In the rows, zero is written as 128.
Named moves (each a turn or a mirror), then the moves between two rows, first move first; the first pair answered:
move q169:
[139 155 121 108 142 156 154 146 126 110 131 152 128 141 151 140 109 106
 143 146 129 108 132 105 137 144 127 128] => [149 156 118 108 138 163 138 137 134 109 141 165 123 131 149 131 117 112
 148 129 140 102 144 110 141 153 130 119]
[173 158 177 127 120 156  80 130 112 140  95 190 131 140 131 160  75 109
 144  80 119 102 118 117 163 146 133 119] => [162 165 178 125 123 155  99 146 104 138  91 184 132 151 132 173  68 104
 135  99  99 110 108 113 162 144 139 129]
[176 107 115 113 120  89  85 153 125 133 177  97 131 134 144  75 139 122
  81 134 101 142 148 150 129 126 112  96] => [162 114 107 121 121  91 110 162 108 121 156  90 127 149 148  96 128 113
  71 158  78 149 134 153 126 119 126 119]
move q596:
[124 134  69 107 142 213 189 123 136 133 167 153  80 130 175 131 121  91
 153 141 128  90 144 107 126 124 133 108] => [113 163  99  87 163 177 200 121 118 133 113 128 123 161 176 189  95 104
 136 158  95 141 123 109  98 143 163 116]
[119 118 130 161 121 124 152 137 124 105 158 161 130 106 110 142 102 114
 119 124 102  97 107 125 163 113 127 172] => [117 131 139 155 120 108 155 133 119 110 135 155 148 111 115 166  85 121
 116 134  90 112 101 116 158 118 139 170]
[128  88 117 144  88 129 134 150 141 121 176 113 103 112 120  90 162 134
 112  96 158  88 148 143 166 120 115 141] => [115 132 163 120 115  85 147 147 116 121 105  83 153 153 119 169 130 145
  92 126 114 164 129 148 120 135 153 152]
move q839:
[ 59 156 119  96 139 122 173 181 167  95 181 111 109 139 175  86 127  63
 113 148 145 114 144 135 134  96 134 142] => [ 84 164 113  93 132 144 142 163 164 102 209 136 110 107 175  82 116  74
 132 110 166  83 148 124 144 115 124 119]
[124  81 149 143 139  76 108 108 124 126 122 103 160 167  94 102 170 145
  90 172 109 196 101 169 143 111 128 164] => [171  94 147 146 128 108  45  71 120 140 176 144 163 109  89  83 162 158
 131 102 159 138 115 147 172 145 102 135]
[136 186 182  93 159  98 121 134 124  99 154 129 122 113 129 117  96 142
 127 161 147 197 148 106 118 153 123  62] => [129 161 174  99 160  83 128 137 140  94 149 118 117 123 128  98 120 144
 115 181 146 211 152 111 119 131 117  67]
[123 117 150 164 121 129 112 108 117 137 148 138 159 122 109 162 136 136
 115 108 127 132 106 111 133 115 142 179] => [115 109 151 171 126 126 122 117 117 139 143 130 149 130 111 155 141 142
 103 117 120 135 109 115 130 109 142 177]
move q860:
[100 156 151 119 152 128 128 134 113 133 114  85  95 153 132 120  95 146
 128 127 131 143 123 168 134 148 147 134] => [114 150 165 131 135 129 110 127  98 140 125  85 108 134 117 124  91 149
 133 112 136 138 111 170 146 149 140 138]
[120 145 105 107 138 106 129 102 130 140 140 135 112 113 125  86 122 119
 105 130 169 108 143 120 187 111 154 128] => [110 152  91  94 150 105 162 111 135 137 126 118 103 133 137  98 117 111
 105 143 156 123 144 120 175 118 169 134]
[116  83 128 142 126 118 157 118  96 116 154 128 111 110 100 109 109 112
 128 134 162  93 113 141 171  99  75 147] => [100  92 106 125 143 129 178 120 116 105 149 121  88 120 116  97 127 114
 126 146 151 111 132 146 148  96  81 143]
Pairs:
(2 to 3 moves a pair)
[114 165 169 115  95 140 187 133 106 132  98  87 136 141 138 188  75  97
 138 140 121 173  91 175 139 121 169 138] => [153 166 178  90  96 137 110  78 127 143 123 104 149 111 131 168 107 139
 167  65 174 178 126 183 122 148 156  86] -> q169 then q596
[170 116 135 151 104 159 108  84 132 158 150 157 164 122 127 224  80 157
 115  88 116 148 120  95 177 163 150 100] => [127  99 120 152 114 149 167 113 130 146 111 123 155 172 140 230  89 137
  79 146  73 189 112 110 166 132 162 127] -> q596 then q839
[ 93 156 194  98 155 102  97  96 141 172 140 141 164 152 140 177  91 120
 148 140 122 145 144 140 133 155 159 107] => [ 91 146 148 113 138 157 129 122 150 168 187 176 108 132 156 125 110  76
 166 140 133  78 162 134 173 136 136 115] -> q596 then q839 then q596
[141 127  99 112 127 109  88  89 126 123  98 122 133 141 134 131 119 159
 166  94 167 115 161 122  79 125 155  96] => [128 102 119 124 117  77  96 111 121 111  71  87 145 172 119 130 128 153
 129 131 147 144 140 131  88  91 156 118] -> q839 then q860 then q839
[161 129 169 114 129 156 107 104  69 149  98  86 150 109 142 167  85 173
 113 131 103 146 112 109 120 151 161 163] => [140 108 157 113 140 134 119 112  86 140  87  58 144 135 140 150 117 178
  92 153  93 170 120 129 100 137 168 165] -> q169 then q839
[172 118 123 112 151 164  46  99 181 146 184 184  91  81 122  69 179 146
 168  55 197 102 155  98 113 156 105  93] => [162 107 158 103 170  90  23  80 192 146 127 129 140 127  98  91 197 183
 132  77 176 186 141 122  74 149 134  85] -> q596 then q839 then q839
[137 101 145 141 110  56  36 108 154 124 136 128 175 132  89 117 168 147
 118 182 116 177 111 141 150 117 140 140] => [157 105 139 161  94  94  30 105 140 133 177 165 159  93  93  99 148 134
 140 157 138 116 112 120 186 122 116 144] -> q596 then q169 then q839
[178 110 131 135  99 146  64  62 122 135 148 132 175 113 110 114  97 129
 144 111 156 140 127 143 162 143 113 138] => [175 103 116 151  91 163  91  83 120 123 160 135 153 105 110  95  93 112
 147 124 152 110 127 143 184 124 100 153] -> q596 then q169 then q596
[111 180 145  99 193 137 143 112 104 168  80 127 153 159 157 234  82 122
 117 149 111 182 120 133 119 179 163 140] => [ 99 140  92 136 157 198 202 163 110 157 134 155  84 135 165 163  97  67
 123 175 117  90 120 121 182 131 122 174] -> q596 then q169
[121 127  91 132 124 131 156 166 126 125 148 126 117 155 164 138 115 138
 145 131 125 133 122 127 115 125 138 130] => [139 121  95 123 123 115 118 145 140 136 159 132 126 145 148 133 132 165
 157 104 147 139 130 129 112 134 137 105] -> q839 then q596 then q169
[116 146 130 104 128 100 148 119 118 108 110 100  98 185 172 143 135 106
 130 118 124 132 180 147  92 141 158 127] => [132 151 119 105 116 129 138 114 116 111 138 123  86 147 176 133 129 100
 146 102 147  92 184 132 109 149 143 124] -> q596 then q839
[126 149  79 118 142 211 172 143 132 135 177 174  80 113 146  81 130 105
 155 126 150  72 170  94 124 138  97 112] => [123 172 135 138 125 180 192 155  70 138 123 156 143 131 133 159  49  96
 126 156 104  91 110  81 139 132 118 164] -> q169 then q860 then q596
[136 113 124 113 107 128  76 128 183 146 167 134 103 109  95  68 193 127
 131 109 149 125 143 145 132 138 109  38] => [ 95 108 105 147 105 142 166 192 158 125 151 115  82 132 110  80 162  65
 101 184 102 110 115 135 166  98 106  98] -> q169 then q596
